The rows of A fall into 3 groups, which share some directions, and each row is roughly a mix of its group's hidden directions.
A, 120 rows:
[[  4  -5  -8  11 -11  -2  -8   7   3 -16 -32 -16]
 [ -9  -1  29  21 -17  -6  -6  11   5  -9   4   4]
 [-13  12  20  -4   6 -18   1  -7  10   1 -27  -3]
 [-23   6   6 -10 -26   4  -4  -1   8 -19   8  10]
 [  8 -11  -7   1  15  17  11  -5  -8 -26   5  19]
 [ 23  -3 -17  -4  -1   0   0  15  -3 -12 -23 -16]
 [ 11   1 -11 -20 -26   0  -4  16  14   6  12  -3]
 [ 22  -6  16  -5   4 -10  -5 -16  -2  21  18   2]
 [ 17   6  -9 -16  12   2  13   7  -7 -22   7  21]
 [ 10  -5 -18  -3 -10  11  10  28 -10  15   9   3]
 [  6   9   9   4  25  -7 -10 -15  16  12  17   7]
 [  7  -4  14  -4  -1 -16   6  -4   5  -4 -36  -7]
 [-18   8  27  13   0 -17  -5  -1   0   4  16  12]
 [-11  -5  10  12  19  -3  16  -9 -24  -7 -15   8]
 [ 16  -1  21   1  -2  18  -2 -17  11   9   5  21]
 [ 26  -6  -8  -4  -2   6  12  12 -13  -4 -27   3]
 [ -3  -4   1   1  -1  24   8 -21  12   1  27   5]
 [ -3 -10  14   6   7 -11  12 -18  18   6 -24   6]
 [ 13 -13  -2   0  -3   4 -21   5 -13  -8 -22 -21]
 [ -2  -6   0  -4   1  11 -11  -5  17  19  32  -6]
 [  3  20  -3 -17 -12 -17  -4  14   1  -2  22 -11]
 [ -7  10  20 -13  -4  15   2   2   6  10  12  27]
 [ -1  11   7  -7   6  19 -12  -1   9  21  27   4]
 [ 11   9  -7   8  -6  10 -19  -1   4  -3  -8 -33]
 [ -4  -5  -3  22  -2  -1  -2   9  -9 -14 -32  -7]
 [-25   4  11  -1  -7 -24   2  -1 -11 -16  -2 -14]
 [-13   3   1   7   5  13 -14  -4  13  16  27 -13]
 [-12  15   4  -1 -24  -3  13   3  26   8   9   6]
 [ 20  -2  -9  12   5  -8  -6  -8   6 -17 -22 -19]
 [-19  -9 -13 -25 -10   7  13  -9   0   3  14  14]
 [ -3 -14  -3  -2 -11   4  12   4 -28 -13 -21  -6]
 [ -9   3   4   6   0  28 -18   4   7   2  26  -3]
 [ -2  10  -6  -6  13 -18   6  25  -4   9  12  21]
 [ -7   9   2   2   2  11   0  12  -6  32  21  10]
 [-12   1  -6  22  18  -3  -4 -15 -16  14   9 -14]
 [  0  10  -1 -16  -4  -7  -5   4   2  -1  37  12]
 [ -1  -2 -25  -8 -13   1 -14  -6 -11  -1  24 -14]
 [-15  -3  21  -2   5   4  10  -9   9  18  14  23]
 [  8 -14  14   0   4  23 -10 -25  -8   2   7 -12]
 [  6 -19  13  17 -12   3  11 -16   2 -12 -22   7]
 [ -1   8 -10   2  -5  25 -17  12  -1  11  19 -16]
 [ 18  -3 -11 -26  10  -8  -5  13   3   7  19   9]
 [-12  -1   6  23  -4   5   7   3   3  24   5 -25]
 [  0   4   7 -10 -11  12 -22  -7   2  15  24 -15]
 [-18 -13 -24   1   2  13  10 -17 -14  10   6  -8]
 [  0   8 -27 -24  14  -6   0  12   4   3   2 -14]
 [  1  -3   9  13   8 -18   5   2 -11  -7 -34  -2]
 [ 11  -5   1   3   1 -11  -1 -14   7  26 -27   6]
 [ -2  10 -21  -7 -13 -26  22  -1   4  -7  -3   4]
 [-13  12   3  10   2 -14  -2 -21   5  -9 -23 -17]
 [ 25 -14  -7  -8  14  -8  14 -13  14 -10  -9   8]
 [-18  17  12   2  -9   2  -8 -18   3  16  21  -9]
 [  5 -16   8  30  -2  23  -7   2 -11  -4  -9  -1]
 [ -1   9  -7  15  -3   3  -3  10 -20  17  -8 -27]
 [  9  13  -4 -16 -10   5 -17  10  15 -21  11 -13]
 [ 18  -5  25   6 -13  -9 -10 -12   2  15 -12 -12]
 [ 10  13  -9   2   7 -15   3 -10 -24   5  27   1]
 [-23   9 -13   7  -9  20 -12 -17  -2  -7   9 -12]
 [ -8   7  14  18   5 -15  18   5  10   1 -20  16]
 [ -6   9  19  -9  -8 -13   9  17  -1  23  10  15]
 [ -8  -4   6   9  -1   8  12  -5  14 -17 -33  -4]
 [ 23   3 -16  -9  23  -7  -8 -12   7   8   4 -13]
 [ 12  -2 -29 -14  -3  -2 -13  -5  -4   1  18 -16]
 [  0  19  21  -7   9 -13   3  18  12  -7 -14  13]
 [ -3 -12   5  18   2   3   6  -8   5  10 -32 -14]
 [ 20  -4  -8  -4  -9 -26  20  -7  -7   7   8  11]
 [ -3  -4  -6  20  -3  13  -4   1 -13  30  12 -11]
 [-21   4  19  10   4 -16  11 -16   4  -8  14 -13]
 [  8   0 -13   6   0  17  -3   5 -11  14  33   3]
 [-25 -10  23   5   8   1   3 -13  15 -10 -11  10]
 [-15   6  10  26  -4  10   0   8 -28   3  -5   0]
 [ -7   1  -5  16  -6  19  -8  25  19  -9 -11   3]
 [-11  24   9 -14  -3 -14 -14   3   0 -15  18  -9]
 [ -1   6  -2  25  19   1  -8 -13  22 -11 -11   0]
 [ 20 -14 -12  -5   1  17 -19 -14   6  -7   7 -16]
 [ -3   1   4  -9  -7  -4  16  10   1 -21 -30  11]
 [  2 -10 -11  13   5  29  -9   4 -15 -17  -8  -7]
 [  4   2 -18   4 -10  10  -9  19 -23  -2  -6 -20]
 [-15   6  17  23  -9  15   4  -4   4  13  17   9]
 [-22   4  12   2  -8 -21   5   4  -5  27   0  -3]
 [  6  -4 -15  12  -1  -4 -20  -6  -3   4  20 -26]
 [ 12 -19 -21  10  -9  10  -2   2 -19   6   2 -19]
 [  0  -4  19   9 -11  17  -3 -29   6   7   7 -11]
 [-19   3  -9  -5 -11   1 -13  -4  -7   6  33  -4]
 [-22   4  -9   1  -2   2  -9 -12 -13  11  30  -3]
 [  5 -23  -8   9 -12  13  11  10  17  -5 -17 -14]
 [-13   4  17  -1   1 -17  -4  -9  10   2 -31  -7]
 [-37  -2   4   9  -7  -7  10 -10 -10  -8   0   8]
 [-22 -15   0  -5 -14 -11  17  20 -11  -2  -6   7]
 [  5 -16 -10  16 -12  31  -5   5  -5 -10   5  -2]
 [ -9  -3  13  16  -6  -1  10 -17  -5 -18 -24  11]
 [  6 -15   1 -16 -13  -7  -1  -5   2  12  31  12]
 [ -4  11  -1   2  -2   4 -10  -2  -6  -4  40 -10]
 [-10  10 -16   6 -13 -13  10  30   0  -4  -7  11]
 [-17  11  19  12  -5  -3   1   2  14 -22 -20   3]
 [ -8  -5  -9   0 -11  -1 -27  -7 -23 -17   7  -9]
 [-32   4  19   7  -6 -14   0  -3  -1  -1   6 -18]
 [  0  -2  -4  -4   2  12   8   8  -3   0  37  18]
 [ 14  -3 -18   0 -11  15 -11  11  -5  17  23  -1]
 [-22  14  20  14  11   7   9  -6  -4   0 -15  14]
 [ 26  -6 -12 -13  22 -12 -13   7   4   1   6   6]
 [  5  -6 -12   6   0  20  -5   2  -9  -8  35   0]
 [ -2   6 -17 -15  -4 -19  19  21  -5   0   4  16]
 [-21   3  16  16  10  -7   2 -13 -10  15  16  11]
 [ -6   7   9   5 -20  27   3   8  -9 -12 -17  10]
 [  3   2   4 -15  16  -1   3  -5  -2 -24 -10  28]
 [ 18  -3  -5  -9  -1  21  -7   2  -8  24  21   4]
 [ -8 -13 -30 -23  -4   7  10   2   6   1   2 -10]
 [ -8  10  -3  -8   9 -24  21  15  -2   3  -1  21]
 [-14   9  12   8 -14  13  13  -4  24   9  14  11]
 [ 22  -3  -1  -9   2   0 -15 -15  10  12  27   2]
 [ -7   1  15   1   7  -8   0 -10  12  -6 -36  -4]
 [ 19  -9 -26   6   1   7 -21  -2   1 -11   5 -13]
 [ 12  -8  -9  12  -2  -7  -9   7  -2 -15 -32 -12]
 [  7   5 -17   1   9 -17  15   1  24 -13 -12  11]
 [ 19   4 -18  -5  -4   6   2  10  -6   2  33   1]
 [-17   8  15   1  -1 -20  -2  -3   0   8 -30  -8]
 [-25  10  25  -4   4 -11  -6  -6   8 -11 -14  -1]
 [  4   8   2 -21  10  -2  10   7  -1 -20   7  27]
 [ -7  -7 -21  -4 -13  23  -1 -20 -15   3  10  -1]]

One row of each group comes first, with its name. Which group is each row after those in?
[-13   8 -10  20  -9  -1 -11  15   1 -13 -24 -11]
<95>
[ -9  -3  11   9  12  10  -2 -22   6  -7  28  10]
<8>
[ 11   4   3  -3  -6   8   9  13   0 -18 -34   5]
<81>

[ 6  5 30  1 -6 -2 -8 -4 14  4 16 21]
<81>
[ 13 -17  -4   3  -3  24 -20  -4  -2 -10  -6 -19]
<95>
[ 10   5  -7 -12  -3  28 -12   2   5  17  21  -2]
<81>
[ -6  24   8 -11  13  -8   2  26 -10   7   0  12]
<81>
[ 7 -9 -9 -6  0 10 -4 -4 -2 -9 34 20]
<8>
[ 14 -18 -19  -7 -21  -2  -6   7   0 -20  -6 -11]
<8>
[  1 -12  20  10  -1  13   8 -30 -13   2  -2  -5]
<95>
[  6   6  -8   7   6  28 -22  -2  -7 -11  16  -7]
<8>
[ 15   0   1   7   4  25  -9 -10 -12  23  14   4]
<81>
[ 25   3  -5 -14  27  -9   1  -8   3  16   2   5]
<81>
[  4   6  -9   5  -8   9  -6   8  -4  19  33 -10]
<8>
